| 119 |  97 | 150 | 124 | 146 | 144 | 145 | 115 | 132 | 150 |
| 116 | 108 | 145 | 123 | 138 | 145 | 130 | 122 | 134 | 135 |
| 136 | 127 | 125 | 130 | 130 | 120 | 138 | 125 | 125 | 138 |
| 128 | 133 | 125 | 128 | 126 | 127 | 126 | 129 | 126 | 123 |
| 121 |  94 | 149 | 121 | 149 | 142 | 147 | 113 | 132 | 157 |
| 136 | 129 | 124 | 131 | 128 | 119 | 137 | 126 | 125 | 136 |
| 120 | 129 | 131 | 125 | 127 | 136 | 119 | 130 | 130 | 119 |
| 140 | 191 |  88 | 139 |  90 | 102 |  90 | 156 | 122 |  75 |
| 136 | 134 | 121 | 130 | 126 | 119 | 132 | 128 | 124 | 130 |
| 134 | 146 | 116 | 132 | 117 | 118 | 118 | 136 | 129 | 115 |
| 119 |  91 | 154 | 123 | 148 | 145 | 148 | 114 | 133 | 156 |
| 141 | 151 | 110 | 135 | 115 | 109 | 125 | 136 | 123 | 119 |
The entry directly below the largest entry is 134
The top-right entry is 150
The top-left entry: 119
Read off the entry just right of 140.
191
Read off the bottom-right entry.
119
The second entry on the main diagonal: 108
The second-last entry, reading row by row: 123
Read off the last entry in the row that holds the largest entry.
75
The smallest entry in the first column is 116
The 2nd entry on the diagonal from the top-right corner is 134
The third entry in reading order -> 150
Read off the entry just left of 109.
115
Read off the entry just left of the smallest entry.
122
The largest entry in the last column is 157
Read off the second smallest entry.
88
The smallest entry in the first row: 97
Read off the entry just left of the largest entry.
140
The bottom-left entry -> 141
Read off the entry directly above 102.
136
Read off the fifth entry from the end, reading row by row.
109
The entry just right of 151 -> 110
The bottom entry of the column that holds the largest entry is 151
The third-last entry, reading row by row -> 136
The 5th entry in reading order -> 146

Read these off the array that follows.
1) Find the first entry in reading order.
2) Find the last entry of the largest entry's row.
3) Find the bottom entry of the column that holds the smallest entry.
4) Find the entry just left of 161.
5) Find the entry just left of the centre entry.
6) Find the last entry, reading row by row.
7) Find the smallest entry in the first row.
8) Find the 3rd entry on the main diagonal.
|  99 | 102 | 150 | 123 | 125 | 119 | 110 | 157 | 135 | 113 |  84 | 123 | 154 |
| 162 | 103 | 131 | 139 | 130 | 140 | 143 | 123 | 124 | 136 | 160 | 145 | 154 |
| 158 | 105 | 110 | 138 | 118 | 112 | 139 | 106 | 161 | 136 | 163 | 141 | 164 |
| 130 |  96 | 144 | 128 | 119 | 137 | 136 | 164 | 128 | 112 | 106 | 117 | 126 |
| 107 | 159 |  66 | 116 | 137 | 118 | 103 | 140 | 142 | 146 | 120 | 123 | 129 |
| 196 | 150 | 128 | 141 | 145 | 114 | 157 |  87 | 117 | 123 | 180 | 160 | 126 |
| 125 | 113 | 180 | 126 | 144 | 160 |  99 | 154 | 107 | 105 |  68 | 119 | 118 |
|  74 | 122 | 177 | 128 | 129 | 129 | 139 | 139 | 119 | 106 | 100 | 121 | 144 |
| 182 | 167 | 111 | 140 | 156 | 109 | 147 |  81 | 115 | 123 | 171 | 160 | 133 |
|  72 | 119 | 180 | 127 | 117 | 121 | 135 | 137 | 133 | 110 |  93 | 102 | 135 |
| 154 | 153 |  81 | 100 | 120 | 109 | 109 | 117 | 136 | 143 | 143 | 133 |  98 |
1) 99
2) 126
3) 81
4) 106
5) 114
6) 98
7) 84
8) 110

Questions about the table below.
1) Give the 5th entry from the end, reading row by row.
2) Give the entry directly above 154.
3) Give the entry directly above the centre entry.
4) Give the entry just right of 94.
5) Give the largest entry in the last column.
6) Give the last entry, reading row by row.
7) Give the last entry in the row that holds the smallest entry.
8) Give the entry directly above the smallest entry.
| 139 | 132 | 125 | 131 | 118 | 126 | 122 | 135 | 124 | 145 | 124 | 116 | 134 |
| 136 | 128 | 127 | 129 | 119 | 126 | 121 | 139 | 125 | 144 | 121 | 120 | 140 |
| 111 | 134 | 138 | 144 | 130 | 138 | 166 |  86 | 134 | 109 | 122 | 148 |  98 |
| 152 | 135 | 124 | 136 | 111 | 124 | 117 | 154 | 126 | 153 | 119 | 111 | 136 |
| 132 | 165 | 136 | 181 |  94 | 161 | 197 |  71 | 129 | 146 | 116 | 139 |  65 |
| 149 | 137 | 130 | 142 | 111 | 134 | 133 | 142 | 132 | 149 | 117 | 118 | 120 |
| 128 | 138 | 130 | 139 | 117 | 140 | 151 | 104 | 126 | 134 | 118 | 129 | 110 |
| 128 | 142 | 132 | 148 | 118 | 140 | 155 |  98 | 124 | 136 | 118 | 130 | 108 |
| 129 | 111 | 124 | 107 | 142 | 113 |  97 | 160 | 136 | 123 | 130 | 122 | 148 |
| 138 | 120 | 121 | 113 | 132 | 117 | 103 | 153 | 127 | 138 | 125 | 111 | 149 |
| 137 | 121 | 126 | 120 | 134 | 119 | 112 | 149 | 139 | 131 | 126 | 128 | 136 |
| 125 | 113 | 130 | 112 | 138 | 118 | 111 | 135 | 125 | 123 | 127 | 124 | 145 |
| 111 | 123 | 134 | 126 | 140 | 122 | 134 | 114 | 132 | 114 | 128 | 141 | 121 |
| 149 | 130 | 122 | 135 | 113 | 122 | 111 | 160 | 128 | 161 | 119 | 108 | 140 |
| 134 | 128 | 126 | 122 | 133 | 124 | 115 | 147 | 133 | 132 | 125 | 124 | 137 |
1) 133
2) 86
3) 151
4) 161
5) 149
6) 137
7) 65
8) 136

data =
| 128 | 128 | 128 | 128 | 128 | 128 | 128 | 128 | 128 | 129 | 128 | 128 |
| 141 |  94 | 176 | 123 |  83 | 175 | 163 | 126 | 111 | 144 | 128 |  78 |
| 150 | 145 | 169 | 127 | 102 | 101 | 134 | 163 | 154 | 197 | 109 | 114 |
|  86 | 101 | 150 | 150 | 124 |  84 |  60 | 161 | 139 | 114 | 107 | 122 |
|  98 |  88 | 164 | 118 | 129 | 181 | 149 | 139 |  96 | 108 | 151 | 112 |
| 102 | 126 |  88 | 109 | 103 | 155 | 132 |  73 | 126 | 143 |  78 | 192 |
| 156 | 127 | 108 | 121 | 186 | 144 |  95 | 111 | 137 | 160 | 154 | 123 |
| 121 |  97 |  86 |  68 | 179 | 127 | 126 | 121 | 151 | 139 | 160 | 104 |
| 176 | 154 | 128 | 192 | 171 | 150 |  67 |  97 | 138 | 161 | 141 | 123 |
|  87 |  85 | 128 | 115 | 113 |  84 |  62 | 133 | 128 | 123 |  89 | 130 |
| 188 | 133 | 111 |  90 |  93 |  83 | 130 | 108 |  79 | 120 | 109 | 135 |
Read off the last entry, reading row by row.
135
Read off the top-left entry.
128
The last entry of the largest entry's row: 114
Read off the bottom-left entry.
188
The entry just left of 60: 84
The entry in the top-right corner: 128
Read off the second entry on the main diagonal.
94
Read off the bottom entry of the column that holds the smallest entry.
130
Read off the entry just right of the largest entry.
109
The 2nd smallest entry -> 62
The largest entry in the last column -> 192
Read off the fifth entry in reading order.
128
The entry directly below the smallest entry is 149
The smallest entry in the first column: 86
The smallest entry in the last row is 79
Read off the largest entry in the first row.
129
Read off the 3rd entry on the main diagonal.
169
The 3rd entry on the diagonal from the top-right corner is 197
Read off the last entry of the smallest entry's row.
122
The minimum -> 60
Read off the top entry of the column that holds the smallest entry.
128
Read off the entry just left of the largest entry.
154
Read off the second-last entry, reading row by row.
109
The third-last entry, reading row by row: 120
The entry directly below 149 -> 132
The entry just right of the smallest entry is 161
The 3rd entry, reading row by row: 128
The third smallest entry -> 67

M = | 121 | 133 | 129 |  68 | 136 | 131 |
Report the entry just left of 68.
129
The entry just left of the largest entry: 68
Report the entry just right of 136.
131
